One hidden turn or mirror swaps the rows below in pairs. Which row is each named row swapped with?
tapus: 4; 18; 10; -23; -17; 2; 9; -17; 23; -11; 21; -19; 16; -11; 17; 25; 28; -10; -18; -32; 13
vovu: 10; -3; 18; -31; -3; -31; -18; -14; 11; 5; -16; -10; -2; 3; 3; -7; 29; 1; 44; -31; 7
limal: 30; -1; 16; 22; 34; -2; -8; 11; 7; 2; -15; 24; 20; -32; 19; 8; 1; 16; 24; -18; 20
farim: 0; 10; 12; -21; -29; 3; 9; -10; 21; -12; 12; -26; 8; -9; 19; 26; 22; -18; -19; -27; 9
tuv: 16; -17; 15; -8; -7; -13; 3; 27; 9; 3; -3; -6; 5; -15; 18; 10; -18; 1; -34; 21; -9
vub: 16; 1; 11; -23; -2; -24; -19; -3; 9; -1; -18; -11; -8; -6; 3; -2; 30; -3; 53; -37; 14
tege: 3; 0; -8; -16; -12; -2; 1; 27; -7; -20; -3; -22; -23; -27; 33; -3; 12; -23; 7; -18; -20
tofo: 48; 2; 11; 29; 11; -7; 5; 13; -5; 7; -7; 20; 22; -22; 20; -4; -1; 8; 21; -23; 23
Kip: 6; -3; -9; -28; -12; 15; -20; -15; 12; 25; -5; -11; -22; 2; 0; -24; 22; 27; 12; -11; 3
lonud: 16; -18; 7; -2; 5; -3; 1; 33; -1; 17; 0; -14; 6; -15; 24; 9; -14; 0; -27; 16; -11
Genib: -12; -14; 4; -6; -4; 28; -3; -8; -5; -17; 31; 2; 21; -7; 12; -14; 25; -10; 4; -33; 11
Biki: 12; -5; 16; -23; -3; -29; -20; -8; 13; 3; -20; -12; -1; -8; 0; 2; 26; -2; 49; -36; 19
sonob: 10; -3; 16; -31; -3; -28; -24; -11; 17; 0; -13; -19; -2; 1; -1; 4; 26; 2; 42; -31; 21
pebug: 7; -4; 11; -28; -5; -28; -21; -9; 8; 5; -18; -11; -1; -1; 0; -6; 31; -1; 51; -29; 10
finuv: 12; 13; 9; -25; -22; 2; 10; -16; 19; -14; 25; -22; 13; -15; 14; 26; 24; -13; -17; -26; 4
Durov: 24; -7; 15; 2; -9; -7; 4; 20; 10; 18; -3; -10; 7; -13; 16; 12; -17; -1; -30; 26; -7
ved: 21; -15; 19; -4; 1; -12; 6; 21; 7; 17; -6; -15; 13; -10; 28; 9; -18; 3; -28; 13; -18
novov: 17; -13; 7; -7; -4; -1; -11; 28; 13; 10; -16; -4; 0; -15; 17; 11; -15; 4; -36; 16; -13
kova: 39; -10; 8; 28; 17; 0; -4; 18; -14; 4; -10; 22; 18; -24; 17; 0; -3; 7; 24; -28; 21
vusi: 30; -16; 11; -5; -5; -4; -3; 25; 10; 10; 2; -15; 11; -10; 22; 14; -16; 11; -25; 23; -11
nonin: 44; -4; 12; 25; 18; -4; -1; 10; -5; -3; -16; 24; 13; -24; 18; 4; 4; 19; 27; -15; 26
fole: 1; 13; -19; -4; -16; 1; 3; 23; 4; -11; 28; 1; 1; -4; 40; -6; -6; -10; -13; -11; -23
zonak: 6; 9; 17; -3; -18; 28; -7; -3; 6; -10; -28; -5; -24; -19; 19; 8; -15; 1; 24; -42; 28
teli: 6; -2; -14; -24; 4; 11; -17; -14; 0; 25; 9; -11; -13; 6; 2; -23; 21; 27; 30; -14; 4
Tek: 5; 10; 7; -18; -19; -8; 7; -16; 18; -12; 18; -30; 12; -8; 22; 28; 37; -12; -11; -30; 12
futi: 2; 14; -12; -5; -19; 5; 10; 16; 14; -19; 29; 0; -1; -5; 40; -9; -11; -5; -15; -16; -14
teg: 15; -14; 22; -28; -2; -24; -18; -17; 6; -1; -14; -14; -3; -3; 3; 0; 26; 0; 46; -34; 14
tas: 7; 10; 8; 7; -7; 11; -30; -3; 10; -3; -21; 27; -11; 6; 18; -6; -19; 18; 38; -26; 14
Zeru: 33; -3; 15; 29; 27; -1; -4; 14; -2; -2; -15; 19; 17; -29; 31; 2; -1; 16; 28; -11; 23
sinip: 22; -12; 4; -10; 4; -6; 9; 30; 4; 18; -3; -14; 9; -11; 23; 7; -19; -7; -20; 22; -10
lenab: 30; -9; 13; 28; 23; 10; -10; 12; -8; 8; -22; 21; 14; -22; 19; 8; 0; 16; 24; -11; 25
nelor: 7; 10; 6; -26; -16; -3; 9; -17; 21; -8; 20; -26; 7; -22; 19; 26; 29; -12; -22; -27; 9
lusa: 31; -4; 10; 26; 23; 8; -5; 5; -1; 6; -23; 27; 18; -24; 18; 9; 2; 4; 26; -5; 26
mutu: 9; 9; 9; -22; -21; -3; 7; -8; 18; -12; 11; -32; 14; -12; 20; 30; 29; -16; -19; -28; 4
futet: 5; 24; -10; -4; -12; 4; 7; 18; 5; -16; 23; -5; -2; -3; 35; -2; -9; -20; -16; -16; -18
gagud: -27; -11; 0; -4; -8; 21; -4; -14; -4; -14; 32; 4; 19; -4; 9; -9; 22; -6; 3; -31; 13
mafat: 2; 16; 8; -22; -21; 10; 10; -13; 20; -10; 18; -24; 19; -7; 17; 27; 26; -11; -16; -28; 14
zipo: 17; -12; 18; -5; 2; -9; 3; 27; 10; 8; -8; -15; 5; -15; 33; 7; -22; 7; -26; 21; -9
tono: -27; -10; -6; 1; -5; 27; -12; -13; 1; -8; 32; 4; 17; -3; 16; -2; 24; -8; -5; -20; 8
kanov: 39; -5; 16; 24; 25; -3; -10; 14; -6; -1; -13; 24; 19; -25; 11; 3; 2; 5; 32; -8; 19
nenaf: 7; -4; -15; -24; -3; 15; -24; -10; 1; 26; 8; -12; -14; 13; 2; -21; 13; 26; 28; -14; 3
dazaz: 29; -16; 15; 31; 15; -7; -10; 12; 0; 2; -11; 23; 19; -31; 16; 5; 3; 14; 29; -10; 24
deboz: 17; -11; 16; -9; -1; -10; -15; 25; 16; 1; -16; 2; 10; -12; 13; 8; -14; -1; -30; 24; -14
Lifi: 7; 17; 9; 5; -3; 0; -28; -6; 10; -5; -29; 20; -20; 1; 18; -11; -15; 6; 39; -24; 9
Ridu: -27; -9; 1; -8; -5; 28; -5; -18; -1; -10; 31; -2; 17; -4; 11; -2; 23; -5; -7; -17; 10
buton: 12; -5; 18; -28; -7; -29; -19; -18; 10; 6; -14; -5; -5; -9; -1; -3; 26; -2; 49; -28; 10
beg: 4; -1; -15; -28; -6; 13; -21; -12; 3; 20; 3; -12; -19; 12; 2; -15; 20; 31; 19; -13; 0
fataf: 6; 8; 5; 2; -5; 3; -26; -5; 14; -14; -23; 25; -18; 3; 21; -16; -12; 19; 39; -21; 4

Swapped with lenab: lonud
Swapped with Tek: sonob
Swapped with gagud: beg
Swapped with zonak: tege
Swapped with futet: Lifi
Swapped with novov: kova
Swapped with deboz: tofo
Swapped with fataf: futi
Swapped with tas: fole

